Each named turn below is shown by a few rows before and after it. Which turns, in which order, take the first row of each later pair to the second? The first pair is answered.
turn zeli:
[-17   1  13  33   7  -7 -19   1   1   3  -1 -18  -6   0  16   1 -24   6
  16   0 -14  -3  10  15 -16 -19   3   1 -33  -3  21  23   3   8 -20]  ->  [ -3   1  -2   3 -20   3  24 -15 -10 -23 -13  10  21 -35   6 -15 -21  -3
  14   3   3   9 -11 -17   5   6  33   5 -19   3  17   4  -6  -8   3]
[ -4  -7 -18   5  10  -1  -4   6  -5  -4  -1   3 -14  -5  -3  -5   2  21
  -1  11 -14 -21   9  17  -8   0  -7  -3   4  -3   3   2   3   0  -2]  ->  [ -1  -9 -18 -15   0   3  15  -2  -1 -11  -3   4  -2 -16  -8 -12   4  13
  -1  12  -9 -17  -2   7   4   8   0  -6  12   0   2  -8   2  -4   7]
[  2  -8  10 -17  -2   0  22 -10  16   1  -3 -11   2  -1  -7   2  -4 -16
   3   1  -2   0  -4  -2  11   7  -7  -2  -4   5  -4 -22  -4  -2   8]  ->  [ -1  -4   0  17  13  -1 -10   4   0   8  -3  -4 -17  13   1  14 -11   0
  -2   5  -7  -3  18   8 -16  -2  -9  12 -13   1  -5  -1  -3   3  -7]
[-12  -5 -17   4   0  -2  -1  -2  -4 -11  -5  -1  -7   3  -8   3  -1  18
  -3   7  -9 -15  12  -6   3   6  11   6 -14  -8   0  -9  -2 -10  -2]  ->  [-15  -8  -7  -7  -3  -4   9  -6  10  -9  -3 -12  -2   3 -11  -1   4   7
  -2   5  -7 -14   4  -4  13   6   7  -4  -9  -8   1 -18   0  -9   0]
turn ren:
[ -6  -9  13   3   2   8  -4  10  -8 -24  12  12 -19  -4  -3 -11  -6  16
  10  -2  -9 -20  14  16  -7   4  -7  -9   6  -3  -8   7   7  -5  -7]  ->  [ -2 -12  10   0  -3   8   0   8 -10 -28   8  18 -19 -14  -4 -13 -10  19
   8  -2  -8 -17  11   9  -4   8   2  -6   5  -3  -6   7   3  -5  -3]
[  5   5 -14  -4  -7  -3   5  -5  -3   2   0   4  19  -6  -2   0  -2 -14
  -7  -2   6   5  -8 -12  -4   7   2   1  10   0  -1  -3   4  -8   4]  ->  [  1   8 -14   0  -4  -2   0  -7  -2   6   3  -1  19   1   1   0   2 -18
  -6  -1   7   5  -6  -9  -8   7  -4  -1  10  -1  -2  -1   7  -7   2]
[ -3  15  -1  10  -1  -7 -12   3  -7   8   0 -10   6   6  12  -3   0  -8
   8   3   2   0   1  -3  -9  -4  -9   2  -2   4  -5   0  -3  -2  -2]  ->  [ -5  10   4   4   4  -6 -10   7  -2   9   4 -15   2  10   7  -5   4  -2
  10   2  -2  -6   2   7  -5  -5 -15  -4   2   4  -7  -5   0  -2  -2]
turn Dedot:
[  2   6 -16  -5 -10  -9  10  -2 -22  -1   9  23   4 -19   7  -1   9   8
 -13  16  -2   1  -2  -8   6   4   9   6   3   0   9 -12   0  -5  -4]  ->  [  0   7 -16   0  -9 -12   3  -2 -22   2   8  22   5 -16  12   2   7   5
 -15  15  -1   3   0 -11   2   1  11   9   1  -1   9  -8  -1  -4  -6]
[  5 -11 -11   3  12   9   1  21   2  -8  -3  -4  -9  -6  -3  -6 -11  11
  -2   1   1  -3  10 -12 -10  -9   5   1  -7   2   0  -3 -12  12  -1]  ->  [  3 -12 -11  -4  13  14   8  20   3 -11  -1  -3  -7  -8  -6  -9  -6  10
  -2  -1   1  -7   7  -8  -5  -5   3  -1  -2   4  -2 -10  -8  10   2]
[  4   1  -5  -1   5   3  -4   2 -11  -3   5   5   0   0   4  -1   2   4
   4   0   2   2   7   3  -1  -2   3   8   3   1   5   3  -2   0   5]  ->  [  3   1  -3  -2   5   4  -3   3 -11  -2   5   5  -2   0   4   0   4   4
   4   0   0   1   8   3   0  -2   3   7   3   1   5   4  -2   2   4]
Now pairs of rows:
(two turns a pair)
[  2  15  -7  -9  -7 -10  -4   1   2   5   2   9  15  -3 -10   2  -8  -9
  -2   0  10   3   9  -6   5   2   5  -2  -8  -3  -2 -15  -2  -9   9]  ->  [ -1  17  -4  -6  -1 -10  -8   1   4  11   7   3  15   5  -8   4  -6 -13
  -3   0   9   0  12   2   0   0  -2  -4  -6  -1  -3 -13   2  -8   7] : ren ren
[ -5  -2  -1 -21   7  10  25  -7 -16  18   3   4   6  -8 -11 -10  -1  -7
 -10  -1   6   8   1   1  -8   4  -9  -9   5  14  -6  11 -15 -23  14]  ->  [-10 -11   6 -20  15   9  15   1  -8  24   6  -5  -9   0 -14  -8  -2   4
  -8  -5  -3  -1   7  14  -8  -5 -19 -14  -1  10  -2  15 -14 -17   7] : zeli ren
[ -3  14  -6  13  -5  17  -3  12 -24   7  16  12   9   8  -6  -5  -2  -6
   6  -3   7  -6   1   3 -15   2  -3  -8  13   3  -4   2   5   2  21]  ->  [ -4   8   3  -2  -8  16   9  10 -12   8  19   3  12   6 -12  -8   3 -10
   8  -6   5  -8  -6   6  -1   2  -9 -17  17   5  -4  -9   6   3  24] : zeli ren
[  2  39  12  19  -8 -13  10 -11  -8  -7  -4  -3  11  -5  24  11   6 -13
  -5  -4  14  15 -12  -7 -16  -7  -1  11  12  -7   4   8  -3  -3   2]  ->  [ -6  35  23   9   2 -14  13  -9   9   1   3 -19   6   5  19   8  15 -14
  -1  -7  10   6 -12  10  -7 -13 -17  -2  16  -5   6   0   6   1  -1] : zeli ren
[ -4  10  14 -12   9 -11   3   7  16  -4   7 -27   4  -6  -2   0  20  -8
   4   3   4  -1 -13  -9   2 -13   0 -26   5  12  -6 -11   3  -8   2]  ->  [ -2  11  -1  15  18 -10 -23  19  -6  -7   2  -8 -17  -2   1   7   9  16
   1   7   0  -4   5  -6 -20 -17   6  -7  -7  10  -5  11   0  -4  -8] : ren zeli
[ -2  -3   1  -3   7   7   3   4  -8  12  -5  -9  -3  17 -10  -1  11  16
 -16   0   2 -14   6  21  -1  18  -2  12   2   9 -14  -6  17   2   6]  ->  [ -1  -3   3  -8   6   6   7   2  -4  11  -3 -11   1  15 -11  -3  14  13
 -15   0   2 -14   3  20   3  20  -3   6   4   9 -16 -11  18   2   8] : zeli zeli
[  4 -10  -7 -10  11   6   5   1  -4 -12   4  11 -17  -7 -13  -3   1  20
   2   2  -1  -5   3  12   1   2   4   1  -5   6  -1  -2   0   0  -6]  ->  [  9   0 -13   0   4   4   1  -2 -15 -13  -1  18  -8 -11  -5  -1  -6  11
  -2   2   4   5   3  -5  -7   5  14   9  -8   4   0   4  -4  -1  -4] : ren ren
[  4  -4  18   7   0  -2  11  -5  18   7   3 -19 -16   7  -3   7  -5   7
  -1  -5  -7  -5  -9   1  10  -6   7 -19  -1 -13   1   1   0  12  -2]  ->  [ 11  -7   0  13   1   7   9   0  -4  -6  -3   7 -24  -3  -8   4  -7  27
  -3   2  -5  -8  -3  -1   4   4  19  -5  -1  -8  -2  10  -4   5  -3] : zeli Dedot
[ -1 -18   4   7   9  -1   2  -8   2   2  11   1  -2   5  -6   1  18  -3
  -3   3  -9  -5  12  10  12  -5  -2  -3   9 -11   9 -22   3   4  -1]  ->  [  7 -21  -1   5  -1  -3   8 -12  -5  -5   4  10   1  -6  -5  -1  10  -1
  -5   5  -6   0   8  -5  14  -2  11   4   5 -15  11 -20  -4   4   3] : ren ren
[ 13  -8  -2 -10 -15   1   6   0  -3  -8  -4  10   0 -16  -6  -6  -9   6
  -4   6   0   5  -7 -18  13   5  16   0  -7  -1   2  -2  -8   7   4]  ->  [ 12  -5  -5   7  -7   0 -11   9 -11  -5  -4  14 -10 -10  -2   0 -13  15
  -7   8  -3   3   5 -12   1   2  15   8 -11   0   2   9  -7   8  -3] : zeli zeli
[ 14  -9 -16  12   2  -5  -7  10  -9   2   4  25 -37 -10  -2 -11  -5  40
   6  -2   7 -11  15   2   0  -2  18   7  -4  -2  -7  21 -10  15   1]  ->  [  6 -17   4 -19   5  -2  16   4  19   4  16   2 -29  -6 -15 -18  12  27
  12  -8   4 -20   0  19  24   0   0 -19  12   0  -7  -3  -1  14   7] : Dedot zeli
[ -2   7  -2  15   9   9  -9   6 -14   2   1  -1  -4   7   0   4   2   2
   0  -1   2  -2   8   7 -12  -5  -2   5   2   5  -3   6   4  -1  -5]  ->  [ -6   6   9   6  10   4  -6   3  -1   9   4 -13   0  11  -1   5   5  -7
   2  -4   0  -5   3  12  -4 -10 -12  -4   3   5  -2  -1   6   1  -7] : zeli zeli
[ -6  12  -2  -6   0  -1  -2  -8  -7   1   4  -3  12   6   6  -2   8 -19
  -1   0  10   9  -3   0  -3   8  -6  -9  14  13   4  -6   7   0   0]  ->  [-12   8  -4  -3   8   0 -10  -1  -8   3   8  -3  -1  14   3   1  11  -6
  -1   1   5   2   4  12  -5   3 -12 -10  11  13   5  -4   9   1  -6] : zeli ren
[-2 -4 -7  3  5  7  4  2 -6 -3  1  6  4 -1 -1 -1  5  5 -1  4 -3 -6  7 11
 -2  3  2 -3  2  4 -6 -1  0 -8  0]  ->  [-2 -7 -4 -5  1  5 11  0 -1 -5  1  5  6 -6 -4 -4  6  2  1  5 -3 -5  2  7
  7  4  3 -6  0  2 -5 -3 -1 -6  4] : zeli ren
[ -5 -12   6  -3   5  -4  -9   8   3   1  -2  -1 -17   4  -2   2  -1  15
  -4   6  -8 -13  -1   9   1 -14 -10  -3  -8  -1   0   7   2   9  -6]  ->  [  4  -3  -9   0  -7   0   1   2 -12 -12 -10  19  -2 -10   1   0  -6   7
  -9   9   3   0  -5 -13  -4   0  11   9  -6  -1  -4   8  -5   0   2] : zeli ren
[ -2 -10   0 -29   0  14  11   1   5 -21  11  14  13  -5 -27 -18   5  -4
  13 -19 -15   2  -4   0  32  12   0  -6  26  13  -2   1   0   1  11]  ->  [  5   8 -11  -9 -12  11   1  -3 -12 -20   2  22  28 -11 -11 -12  -8 -21
   8 -17  -6  20  -2 -27  16  15  15  11  21   9  -1  12  -4   0  14] : ren ren
[ -3  10 -25   7   1   7  -8   9 -13 -15   3  11  -8   2  -1   4  -3  10
  -8  -1  15  -4  11   3 -14   8   6  19   1  -1 -14  -2   6  -3  -4]  ->  [ -9   8 -12   8   9   1 -17  13   1  -4   9  -7 -14  16   1   8   0   8
  -5  -5   8  -8  13  18 -13  -3 -10  10  -1  -4 -12  -2  10   6 -10] : zeli zeli
[  9  -6  -8 -14   0  12   0   1 -16   2 -12  26   1 -12 -13 -16  -5  18
   3  -5   0   2  -1  -9   9   3  21   2  -5   2   7  -7  -9  -3   8]  ->  [  5  18 -11  12   5   9 -16   1 -24  14 -13  18  14   2   4  -6  -6  -1
   0  -4   7  12   6 -13 -14   0  17   7  -3   2   4   4  -5  -3   3] : ren ren
[ 24 -10  10   5  -9   4  15 -10  15  -4 -10  -2  23   0   7  -6   5 -30
   1   1  10  -2   6 -11  10  -5   7   0   0   2 -19 -15   3 -21   9]  ->  [ 17  -3   9  30   6   1 -13  -1  10   8  -6  -8   9  17  15   5   2 -25
   1   2   6  -7  22   3  -9 -17  -3   4  -9   0 -18   2   5 -16  -5] : ren zeli
[ -4  16  -3   5   8   6  -4   0  -6   5   4  -2  12  14  12   2   8 -15
  -5   0   4   5  -1   6  -8   2 -12  -7  13   5  -7  -1   7  -1   2]  ->  [  0  11 -15   6   9  11  -3   4 -17  -4   3  13   5   8   7  -2   9   0
  -7   3   3   1   4   7 -11   8  -5  -1  14   6  -8   1   3  -4   1] : ren zeli
[  5  -4   9  23  10   1   6 -15 -14   5   7  -5   0   7  -2  -5   2 -12
 -13  17  -3  11   2   7  -7  -9  -5  17   6   1  -3  -5   7  -6 -11]  ->  [  3  -5  13  19   9   0   9 -16  -9   6   8 -11   2   9  -2  -6   4 -16
 -12  14  -4   9  -1   8  -2  -8  -8  12   7   2   0  -9   9  -6 -10] : zeli zeli
[ -1  10  -5  -5   5   4  15   2   2   7   5  -8   6   7   2  -5  14 -12
   4  -6   2   7  -4   8  -2   4  -5 -13  14   5  -5 -16   7  -4   2]  ->  [ -4   8 -11   4  14   6   2  10  -6   5   5  -4  -9  11   0  -2  11   6
   2  -4  -4   0   7  20 -11  -1  -7  -4   7   5  -7  -8   6  -1  -4] : zeli ren
[  0 -13 -10 -25  12  -2   6   7   9  17  -9   8 -15  -4   6 -39  15  -8
  -1  18   6  11  -6   3  23   2   3 -12   3  -5   4   2  -3   2  12]  ->  [  4 -10 -20 -18  12   1   3   8  -2  11 -13  21 -16  -9   8 -39  11  -2
  -2  19   8  13  -3  -4  17   7  13  -3   2  -5   3   8  -5   0  11] : zeli zeli
[  4  12   6 -12  -4  -3   9  -4 -11  13 -11  -4  13  -5   3   5 -13 -32
  10 -11  12  18 -16  -3  -1  -3 -17   5   6 -13 -18   2  -9  -1  -1]  ->  [ -4   8  10  -4  10  -4  -5   4  -9  21  -5 -11  -3   8   1   8 -10 -21
  11  -9   4   8  -6  18  -7 -11 -31   2   3 -13 -19   8  -4   1 -11] : zeli ren
[ -3  -4   8   7   7 -11  -3  12  -1  10  13   1 -10  10  -2  -1  -5  -2
   4  -5  -9  -1   3  23  -2 -14   2   1  -9   5   7   1   0   2   1]  ->  [  5  -8  -2   0  -2  -7   9   9 -14  -4   6  18  -7  -7  -6  -7  -7   9
   3  -2  -6   1  -2  11   4  -3  15   8  -8   6   6   0  -5  -2   8] : ren zeli
[  4 -12  -9  -5   1   5   8   5 -15 -21  -2  19  -4 -11  -5  -8   1  16
   0   3  -3  -4  -6  -2   5   8  12  11  -2   8   1   4  -3  -1   8]  ->  [ -1 -12  -6   8   9   2  -8  13 -14 -13   0  12 -15   0  -1  -2  -2  20
   0   2  -9  -7   3   8  -5  -1   5  14  -7   7  -1  12  -1   2  -1] : zeli zeli
[-15  12 -12  11  12   4 -18  27  22  14   4 -31   0  10  -6  -8   8 -10
   8 -10 -17   2   2   6   4 -12 -26 -14  10  -8  13 -10  23  -3  -5]  ->  [ -5 -11 -13 -15  -1   5   3  25  24  -5  -3 -11  -9 -15 -22 -20   4  12
   7  -9 -22  -3  -8  -3  30  -7 -11 -12   6 -10  20 -19  13  -4   4] : ren ren
[  0  -5   7  -4  12  -2   0   5  25  20  15 -12  -1  -2 -13  10   5 -11
   3  -6   1 -10 -15   6   7  -1 -12  -8   6   2 -15  -6  19   2  -1]  ->  [  3  -8 -10  17  17   2 -18  16   2  12   7  12 -16  -8 -13  14  -5  15
   1   0  -2 -12   0   3  -9  -2   1  12  -5   1 -14  12  13   1  -7] : ren zeli
[ -5  -2  -2  10  18   6  -6   7  -6   3   9   1 -13  19   0   2   8   7
  -5  -2  -4 -14   6  19  -9  -2 -13  -2   8   3  -6   6   7  -1  -5]  ->  [  6   4 -14   0   0  11  14  -3 -19 -12   2  17   7   1  -1  -6   6   1
  -7   1   7  -2  -5  -5  -3  14   6   6  13   4  -7  -1   3 -11   6] : zeli ren
[ 14 -33 -10   1  -4 -14   3  -3 -14 -18  -5  23 -17  -4  -9  -1  -8  33
 -15  12  -7 -16  -5   6   0  30   7   1  -8  18 -10   9  -8   0  -1]  ->  [ 15 -38   6 -16 -15 -21  16 -13   7 -16  -5   7  -6 -11 -11  -6  -8  15
 -12   7  -7  -9 -19  -4  19  27   5 -11  -9  14  -6  -2 -10   6   6] : zeli ren
[  0   7  -2  12  -4  -8 -14   4   4   4 -11   1  -6   8   4   0  -6  -4
   3  -1   4  -1   4  -7  -6  -3  -4  -2  -9  -9  -2   4  -3   7  -7]  ->  [  4   7 -10   2 -10  -2   1   0  -3  -8 -13  13   0  -4  -1  -7  -4  -2
   1   1   8   2  -1 -15   0   6   4   0   0  -6  -6  -1  -5   0   1] : ren zeli
[  3   6  -5  16  -8  10   6   4 -18  -1  -8  15   3  -6   3  -1  12  11
  -3   5   7  -6   2  -3  -8   0  -6   7  16   9  -4  -2   0  -8  -8]  ->  [  0   5  -3  16  -3  11   3   4 -15   3  -4  12   1  -1   4   1  14  12
  -3   4   6  -8   4   5  -6  -1 -11   4  19   9  -6  -3   4  -8 -10] : ren ren
[  0  -5  -9  10   6   2  -9   6 -15  -2  -4  13  -7  -1   0   2  -3  10
  -4   0   0  -4   8   5 -11   0   1  12  -1   1  -3   8   2  -3  -4]  ->  [ -6  -7   4   8  11  -1 -11   5   1   8   2  -3 -10  10   1   4   0   5
   1  -4  -4  -9   6  15  -8  -8 -12   1  -2  -1  -3   4   6   2  -8] : zeli zeli
[ -8 -16  25 -17 -15  -5  13 -14  21  11   3 -13  -6   5  -4  20  -6   4
   4  -6  -7  -7 -19   4  24  -2  -2  -7  -8 -20   8  -8  -3   5 -12]  ->  [ -5 -12  11   9 -10  -5 -12  -4   1  10  -3   3 -19   8   4  27 -17  21
  -1  -2 -10  -6  -2   1   3  -8   6  12 -20 -24   9  12  -8   7 -20] : ren zeli
[ -5   3  -8   8   4  -4 -11   4  -1   1   8  -1  -9   3   5  10  -9  -2
   1   2  -1  -1   5  -1  -9 -14   7   0   1   2   6   9   5   6   8]  ->  [ -6   2  -1   1   3  -6  -5   0  10   4   9 -10  -7   5   3   7  -5  -8
   3  -2  -2  -2   1   1  -2 -14   1  -7   3   2   7   2   6   8   9] : zeli zeli
[  4 -12  -7 -14 -12   8  15   1  -5 -11  -6  13   1 -23  -5  -9  -2   2
   1  -5   2   1 -12 -12  16  10  15   1   6   3  -2 -11  -6  -6  11]  ->  [  0  14 -12  13  -9   5  -2  -1 -14   3  -6   4  14  -8  15   3  -6 -22
   0  -4  10  11  -7 -19  -9   6  14   8   5   4  -6   1  -2  -7   7] : ren ren
[  9   5  -2  15  -1  -9 -16   6 -14   7  -2  -2 -24   4   0  10  -6  17
  -2  -1  -8  -2   7   4 -15 -18  -7   9  -6   0   4  16 -10   4  -4]  ->  [ 18  15  -8  -4 -22  -5  14 -10 -14  -4  -8   3   7 -13   1   2  -5  -7
  -1  -3   6  12 -13 -22  -2  -2   9   7   5   4   1   3 -11  -5  12] : zeli ren
